One turning vector, and how many ticks it has turned:
The counts run from 0 to 324.
[121 125  89 147 145 152 137 118  75 117 143 136 176 115  99 127 131 151
 153 131 124 100 130 135 108 139 129 166 110 121  98 129 160 133 169 115
 146 118 158  91 141  98 110 116 113 124 158 143 163 138  86  83 124 101
 134 152 124 177  73 131 178 188  87] : 139
[152 120 123 149 102 133 135 136 110  90 155 142 132 122 123 122 132 161
 137 115  98 112 113 115 105 112 118 171 113 113 134 139 145 125 158  94
 155  92 190  97 110 110 107  66 166 103 159 137 133 111  86 107 143 107
 156 133  78 166  92 141 203 158 113] : 314
[135 126  85 149 141 151 135 122  85  77 154 145 165 121  98 146 139 135
 143 117 118  90 126 140 105 135 142 161 128 121  84 120 155 137 165 121
 140 122 155  85 133 120 106 113 120 132 177 154 159 128  81 112 124 121
 154 146 127 171  82 127 168 186  83] : 137
[140 144 109 148 134 127 134 138 108  94 144 159 138 121  94 180 131 119
 116 106  98 105 142 146 104  95 114 195 112 110 118 120 159 141 168  95
 124  92 160  82 133 105  84  99 146 115 150 136 160 127  69 114 132 109
 144 145 145 142 107 145 152 194  90] : 1
[151 123  74 128 138 109 132 114  99 102 126 154 188 110 117 162 103 130
 140 110 125 109 124 154 105 130 112 187 115 126 120 125 160 144 141 123
 128 127 150 107 120 117 141 144 115 149 175 113 167 141  35 107 107 126
 111 133 151 110 108 136 176 194 113] : 250
[143 128 117 164 112 114 131 117  78  91 165 158 164 133  93 157 154 141
 123 120  98  92 143 114 108 102 128 164 132 131 118 135 169 129 155 105
 165  90 145  92 123 111  91  91 150  91 155 149 122 127  89 122 129 113
 154 143 113 162 101 138 163 191  94] : 161
[112  92 119 154 117 116 127 102 101  86 176 162 158 122 108 122 140 137
 124 136 133 109 134 123  92 114 114 177 104 145 106 108 181 142 171 118
 199 109 149 115 119 119 118 109 144 127 164 113 145 126  84 101 120  93
 114 152 102 148 102 149 198 167 117] : 171
[150 114 107 153 112 119 103 123 109  76 157 150 136 101 121 128 115 138
 147 133 126  79 121 129 121 122 160 181 126 131 125 121 146 116 171 101
 127 106 175 106 109 110 121  89 128 125 171 157 150 139  93 116 124 128
 122 116 137 138  81 150 212 184 166] : 85
[120 124 110 150 116 136 135 115  59 119 158 139 185 133 113 131 131 174
 138 129 105 102 138 102 118 125 112 159 125 140 113 135 157 136 168 114
 178 113 158 114 118 114 112 113 138 104 151 111 128 135  76  89 118 102
 141 153  92 179  91 124 191 174 104] : 167
[146 104 121 133 101  82 129 126 116 102 173 149 163 127 109 142 129 149
 115 117 111 116 147 125  99 117  95 171 125 129 125 113 186 150 151 111
 196  98 157 113 104 122 137 106 141 120 176  94 149 123  58 129 112 105
 116 142 126 121 114 161 193 174 143] : 42
[145 130  88 160 147 131 139 112 106  81 129 156 128 118 101 157 120 129
 118 106 121 119 131 158  89 118 141 167  90 102 117 125 171 117 148 122
 128  94 151  66 142 106 114  85 137 141 164 146 163 125  78 127 132 115
 143 136 136 134  80 155 154 193  83] : 130
[147 115  91 124 125 121 104 111 115 114 115 151 172 104 135 130  87 156
 127 107 119 124 120 127 115 128 122 186 117 143 139 122 134 130 157 111
 140 123 166 109  87 102 136 121 135 135 143  93 155 137  54  77 127 109
 101 136 126 131  94 137 217 163 129] : 226
[152 112  91 137 127  90 102 133 101 116 146 158 184 102 118 160 125 119
 152 118 132  86 124 148 114 137 125 202 142 130 128 129 160 126 152 103
 133 107 145 116 102  89 119 123 122 118 163 130 165 130  70 101 122 130
 114 124 163 137 109 136 177 206 131] : 247
[162 118 105 154 112  99 126  94 122  99 120 150 142 105 128 122  86 160
 121 117 115 132 132 130 114 109 124 180  96 115 162 138 157 129 143  97
 151 107 161 114 103 111 142  85 129 127 158 130 134 143  69 113 133 118
  96 117 114 103  96 152 220 175 150] : 72
[158 107 107 152 107 104 136 100 129  88 145 147 138 116 118 116 101 147
 124 130 125 120 122 145  92 106 119 181 101 123 145 113 163 143 154 116
 159 115 169 118 106 135 138  98 125 155 175 119 148 121  58 114 115 106
 105 132 117 106  94 163 220 167 155] : 70
[137 121 109 135 110 129  99 130 110 108 139 158 146 121 113 140 125 131
 123 138 107  84 150 128 121  85 150 195 128 145 141 111 124 126 177  86
 118 109 190 107 100 116  93  92 145 136 137 129 149 127  75  89 130 122
 122 129 134 153  88 155 203 181 141] : 214
[144 120 106 147 112 133 143 142  64  96 164 133 173 129 114 143 138 158
 156 113  95  96 107 108 116 135 111 143 123 124 103 140 153 144 145 114
 147 112 173 124 132 126 123 109 139 101 192 136 130 141  60 128 107 128
 165 139  99 163  88 126 185 177 117] : 296
[155 132 125 106 119 141 110 131 129  86 151 151 149 116  98 135 134 148
 119  92 101 120 146 126 111 120 106 154 101 129  92 110 171 141 142 110
 185  91 165  77  96  95 118  81 151 111 150 116 159 125  61 120 145 110
 148 156 120 137  96 131 191 162  96] : 24
[139 113  93 140 113 111 114 122 107  96 141 158 185 118 119 165 110 129
 126 125 119  93 110 128 104 107 126 203 158 144 133 113 129 146 171 111
 124 136 165 119  91 135 117 145 134 134 161 117 151 124  49  95 114 120
 109 126 145 139 127 128 198 180 143] : 222
[141 101 108 171 119 114 142 118  80  81 164 155 155 107 140 140 116 158
 139 108 118 129  99 112 102 127  97 166  86 115 128 139 187 138 141 122
 174  82 153 122 120 113 152  97 144 106 188 111 130 147  72 130 107 111
 126 138  96 129 103 152 180 171 130] : 304
[115  92 124 156 115 115 129 115  92  90 177 158 168 128 107 130 146 140
 128 131 123 103 126 118  94 117 112 165 115 143 104 104 178 141 166 122
 194 107 158 114 111 126 127 114 146 122 168  99 143 119  77 113 117  93
 132 155 101 161 100 147 188 172 123] : 170
[152 109  80 148 118 104 140 118 130  98 136 131 151 120 125 136  99 154
 133 122 118 115  93 160  90 131 121 185 133 110 139 116 136 123 176 123
 116 134 173 100 114 126 135 125 125 154 178 118 161 102  52 102 117 108
 116 119 121 144  99 138 204 179 134] : 95
[133 132 113 181 123 140 132 123  67  93 151 149 147 118 129 142 110 156
 138 117 103 103 116  94 128  99 132 180 103 115 141 156 150 141 163  95
 135  93 165 118 133 111 110  80 128  97 159 152 114 166  87 103 124 120
 139 141 100 146  94 140 190 181 124] : 320
[153 109  82 158 145 105 128 112 103  80 147 152 182  96 115 155 116 142
 149 117 135 109  91 144 101 154 126 194 138 107 121 128 162 113 169 132
 137 111 127  93 113  99 121 126 122 118 174 140 160 125  78 100 131 113
 120 119 139 152 121 121 178 198 112] : 119
[153 114  82 140 146 124 121 111 115  94 122 151 159  98 125 129 103 171
 129  88 121 136  96 145 104 153 120 156 111 111 110 129 163  99 153 132
 144 104 146  65 104  88 138  99 138 127 160 118 161 118  70 106 135 103
 137 134 107 153  82 129 187 172  85] : 125
[138 118  83 171 148 113 127 126  74 124 129 143 154 110 126 152 112 153
 147 138 117 103 124 143 116 136 133 183 118 104 124 135 153 104 182 114
 108 114 164  95 132  95 125 108 109 135 170 125 158 141  80  96 104 116
 127 134 138 157  74 152 172 204 127] : 114
[124  99  97 167 139 104 124 125  82  94 168 159 166 118 119 150 137 153
 135 119 120 105 118 125 102 144 114 155 116 129  92 120 186 115 160 135
 169  95 139  89 117  96 134 112 131 116 174 102 156 130  86 127 109 105
 138 147 124 166  93 148 159 198 108] : 143
[163 120 109 128 114 120 131 129 100 108 142 141 148 112 116 120 134 158
 144 106  99 116 128 134 105 135 106 145  96 100 135 153 172 117 120  98
 153  72 170  95 120  90 121  72 151 108 166 141 140 118  82 125 136 118
 151 135 102 146  67 152 181 182 107] : 287
[120 122 107 163 134 151 147 102  66  84 158 153 174 134  89 140 135 136
 123 127 117  95 143 119 106 103 135 166 111 137  99 125 156 159 157 115
 175 118 158 107 149 132 103 118 130 114 163 148 129 150  77 103 128 108
 137 157 115 149  96 132 180 177  93] : 164
[155 127  96 130 130 115 107 107 141  88 115 171 147 104 115 150  97 118
 117 112 127 114 137 160 101 100 135 204 105 127 144 121 148 127 146 102
 128 101 158  93  98 108 116  96 139 142 145 139 157 131  57 101 138 115
 107 123 147  98 108 153 192 177 112] : 232
[124 128 102 150 128 135 142 112 104  98 137 149 139 135  98 135 142 146
 108 120 100 122 150 142  88 106 113 150  92 113 112 121 171 133 147 116
 160  98 168  76 139 116 111  82 146 140 159 127 146 113  73 116 127  97
 153 163 102 152  75 163 165 173  78] : 156
[138 133 109 156 132 146 124 106  87  90 144 165 145 121 103 132 133 147
 117 110 104 122 151 122 114 112 124 153  92 128 109 135 175 128 139 110
 169  89 152  81 128  99 112  71 146 112 151 129 128 146  90 115 134 104
 141 153 101 141  71 147 174 183  84] : 158
[137 115 110 172 115  95 146  97  84 103 136 161 165 136 117 144 120 161
 100 113  89 131 137 113 105  93  95 174 108 128 145 134 175 135 153 115
 172 102 141 118 113 119 125 103 150 106 151  92 116 125  62 108 120 102
 117 158  94 126 116 148 181 175 103] : 175
[155 136  84 121 127 140 135 137  80 127 131 123 176 119 108 141 124 149
 162 120 102  92 141 138 117 134 117 154 121 119 114 140 146 141 137  99
 125 119 179 101 136 101 119 119 122 127 175 131 156 140  53 102 115 126
 156 142 132 155  67 133 182 198  95] : 268
[154 139 117 127 114 139 117 127  88 101 164 150 184 117  95 149 135 147
 131 105 106  93 159  94 139 116 121 170 125 138 106 135 167 153 149  89
 171  91 152 102 109 106 108  95 129  77 157 143 136 163  70 113 133 125
 140 142 141 127 104 125 191 180 117] : 32
[141 118 125 166 101 133 140 142 106  77 163 143 115 132 114 141 139 138
 124 130 100  99 119 123  95  94 127 172 104 106 136 122 153 136 174 101
 141  86 191  97 134 125 107  70 152 126 174 142 130 122  84 126 126 116
 159 140 104 152  87 156 188 166 120] : 316
[138 114  79 171 148 106 119 119  74  94 144 155 159  98 133 164 101 154
 133 112 117  99 100 132 111 142 137 167 118 120 109 135 163 104 175 132
 116 110 147  95 116 104 142 120 115 131 178 109 146 150  66 125  98 126
 125 132 136 141  88 135 160 209 125] : 116
[156 133  92 115 129 139 105 139 113 110 122 147 164 113  95 140 118 124
 147 120 111  90 142 149 118 117 143 189 140 126 123 121 130 129 154  93
 112 124 185  94 107 101  98 112 135 137 145 144 165 125  62  84 135 127
 130 130 153 146  80 134 199 186 118] : 240
[157  99 117 139  94  87 133 118 132  96 160 139 151 122 122 122 114 163
 132 131 113 108 114 135  96 117 109 176 137 124 139 114 148 140 168 107
 158 121 182 125  96 126 133 113 131 137 177 107 143 111  61 111 111 115
 117 126 112 138 109 147 222 167 161] : 68
